rotation steps, each row followed by its count of steps:
The counts run from 0 to 478.
[120  97 104 176 153 122  59 146 169 115 128 128 113 134 123 110 126 170
 146 126 162 161 107 155 126 176 149 128  86  99 171 120 150 111 164 121
 139 128 120 169 142  97 145 129 151 103 122 161 189 132 144 137]
474
[ 89 179  87 112 130  91 100 129  56 174 123 110 148 161 169 115 128 148
  94 148 117  93  95 155 146 140 114 120 156 144 133 123 131 104 124 146
 102 175 102 132 101 124  98 144 123 155 138 123  81 136 129 104]
227
[117 114 136  92  76  77 154 148 102 121 101 204 120 149 129 110 108 131
 141 122 116 123 128 120 136 120 114 138 150 143 130 126  97 175 113 133
 128 135 136 111 119 165 142  89 129 111 120 194  84 106  99 155]
37
[132 122 168 111 114  66 131 159 124  79 124 209 138 146 140 139 142 133
 158 129 142  99 127 138 176 117 138 162 132 137 147 132 108 157 165 131
 151 157 161 144 137 140 138  98 140 101 112 183 118 117  98 174]
401
[112 174 157 171 150 103 128 114 144 118 145  48  96 150 131 139 124 155
 185 146 138 160 119 131 106 158 178 129 110 154 149 160 116 129 152 166
 143 157 107 127 154  88 129 141 146 118 106 141 159 156 121 128]
314
[152 130 169 141 135  95 181 104 127  66 143 119 136 119 102 136 132 157
 153 119 137 143 159  94 106  85 128 134 113 136 127 114 108 156 101 172
 163 115 165  63 168 134 121 140 129 148 100 167 129 114 118 165]
369
[146  73  97 116 149 117 109 144 153 103 126 202 113 116 148  78 137 159
 130 153 157 124 108 154 176 113 143 150 126 140 156 100 126 164 147 128
 141 144 133 155 138 141 156 135 107  85 154 182 115 120 120 156]
468
[ 82 152 120 149 102  80  89 149  70 154 138  62 147 159 142 139 134 138
 109 150 116 121  85 125 128 116  85 116 121 129 148 119 107 107  93 164
 131 177 141  98 135 127  79 143 145 166 112 155 139 137 138 100]
231
[ 99 131 151 140 129  82 132 149 108 104 146  67 140 136 140 137 150 114
 134 157 117 125  89 110 143  85  93 125 124 156 157 135 105 137  89 179
 158 172 142  73 157 126  81 168 124 150 107 153 129 155 132 112]
234
[139 133 154 126 168 124 168  96 186  57 120 150 130 111 124 113 126 136
 187  90 139 166 165 102 123 158 163 125 129 126 137 152 155 141 161 122
 147  83 111 112 126 129 146 115 137  98 106 156 117 133 141 162]
411
[157 142 118 136 188  62 115 155 127  91 108 168 118 132 149 114 140 152
 164 103 152  97 145 172 133 130 166 146 134 132 147 142 147 145 168 155
 151 135 128 112 143  89 130 136 122 137 112 122  88 143 115 186]
441
[113 116  96 100 137  87 108 178 130 107  94 143 142 117 159  90 134 130
 109 153 119 126  89 155 176 115  80 139 150 165 157 135  99 167 113 187
 163 154 123 150 136 157 135 145 123 108 137 164 104 137 114 161]
102
[ 83 152 139  99 128 154 151  94 146 118 149  81 164 129 143 109 136 132
 103 176 115 159  90 106 192 129  95 117 141 165 132 127 109 128 105 151
 123 159 108 153 110 183 128 150 130  94 137 167 133 140 141  93]
262
[ 52 146 118 143 121 108  65 145 128 154 111  88 127 159 149 121 136 122
 146 121 106 157  86 126 131 189 123 102 129 113 153 149 149  92 148 110
 114 142  89 137 102 115 102 106 156 121 119 154 155 152 160  87]
190
[ 89 137 143 137 119  86 116 148  95 121 142  56 145 144 131 143 144 124
 123 158 110 130  83 114 146  95  89 119 125 148 159 128 104 125  87 181
 147 169 145  82 153 126  78 154 135 154 107 159 136 150 133 111]
233
[ 99 187 148 126 149 137 192  67 126 114 142  63 144 132 124 124 115 134
 148 107 107 162 156  83 104 142 124  98 148 136 113 141 150 114 105 140
 125 106  96  78 103 140 104 140 134 142 104 138 102 139 156 113]
288
[144  73 108 113 151 132 133 140 170  84 120 170 123 105 131  75 129 145
 123 154 148 144 106 138 172 109 111 138 115 152 151 101 116 177 116 157
 153 134 138 142 150 159 160 145 108  83 150 188 124 121 122 156]
466
[131 110 131 120 130  74 149 149  94 112 150 165 103 153 145 125 159 111
 166 142 125  70 108 131 150  71 161 144 131 149 149 122 122 154 135 125
 133 191 144  66 137 106  91 131  96 130 128 168  85 144 113 114]
239
[101 153 109 132 112 134 121  89 120 147 103 134 142 134 117 106  82 184
 111  96 130 172 158 112  91 194 105 103 129  92 107 111 153 105 123 114
 109  79 110 146 104 153 150  97 154 138 120 160 130  94 160 150]
419
[133 148 174 139 180 108 153 101 159  56 168 111 161 126 136 141 172 128
 172 132 140 118 124 110 173 112 172 142 119 132 147 139 147 114 173 122
 148 159 140 102 136 112 104 151 143 118 109 138 134 158 141 113]
276
[138 167 170 125 183  95 164 101 138  77 163 137 144 137 149 139 169 128
 175 120 139  98 143 126 169 120 191 147 137 131 134 139 157 111 184 112
 130 166 132  99 118 105 105 140 133 121 113 131 106 153 140 119]
278
[ 89 154 128 123  99  65  74 155  84 130  99 156 183 152 140 142 120 165
  93 108 125 130 126 135 139 159  74 133 138  95 133 126 129 106 129 140
 132 119 151 147 110 148 116  97 168 157  94 154 123 107 131 161]
67
[106 139 110 169 185  92  95 139 145 101 115  71 132 122 139 114 146 132
 160  97 125 146 127 129  98 149 136 107 122 109 155 155 168 102 139 158
 152 110 103  84 138  79  94 149 136 154  96 113 138 162 159 130]
152
[112 134 123 133 192 118 104 141 201  83 104 114 138 112 148 103 146 129
 158 113 137 171 110 137 153 179 139 118 131 123 159 173 152 126 173 147
 156 118  94 157 126 116 145 139 149  93 113 138 144 159 147 153]
478
[ 86 112 132  96  90  91 119 140  89 125 137 188 160 151 145 127 151 104
 118 115 102  98 108 106 173 109 106 120 146 107 138 114 147 114 128  77
 108 151 144  89  94 159  87 100 132 130 113 173  93 123 152  96]
200
[113 134 175  84 100 127 204  93 133  89 142 154 146 131 123 122 127 120
 141 144 116 142 126  83 169 101 113 138 141 167 125 122  95 168 109 129
 128 139 132 112 122 186 139 115 125  94 127 195 102 117 115 126]
331
[ 79  98  99 135  92 101 116 140  98 147 111 103 112 134 119  95 109 127
 113 115 102 159 107 103  85 123  76  87 135 120 142 117 127 134  68 147
 136 113 113  62 131 139  93 119 119 154 114 175 117 129 149 107]
164
[153 134 120 183 163 112 107 106 136 106 144  89 114 130 109 127 113 208
 140 136 174 153 146 154  95 138 151 148  81 125 146 102 118 135 129 178
 155 135 148 141 172  98 141 162 141 143 120 144 166 122 119 163]
16
[148 145 152 141 186 157 167  67 179  68 165 111 148 116 116 119 132 179
 148 145 161 160 144 121 157 136 167 137 108 139 130 113 141 134 156 134
 136 131 127 159 140 140 152 157 138  91 135 159 154 128 140 142]
343
[118  62  99 166 155 146  89 128 164 123 155 100  89 123 117  87 132 158
 140 157 150 163  84 137 130 130 153 115  83 128 165 102 133 125 124 128
 135 147 126 123 158 104 121 158 122 108 146 175 182 138 145 104]
178
[132  96 131 121 164 101 137 154 180  75 107 183 108 123 145  89 147 103
 192  96 130 125 128 134 148 137 168 124 135 130 158 152 158 151 175 112
 148 115 106 102 122 107 130 108 115  94 114 156 108 154 134 146]
116
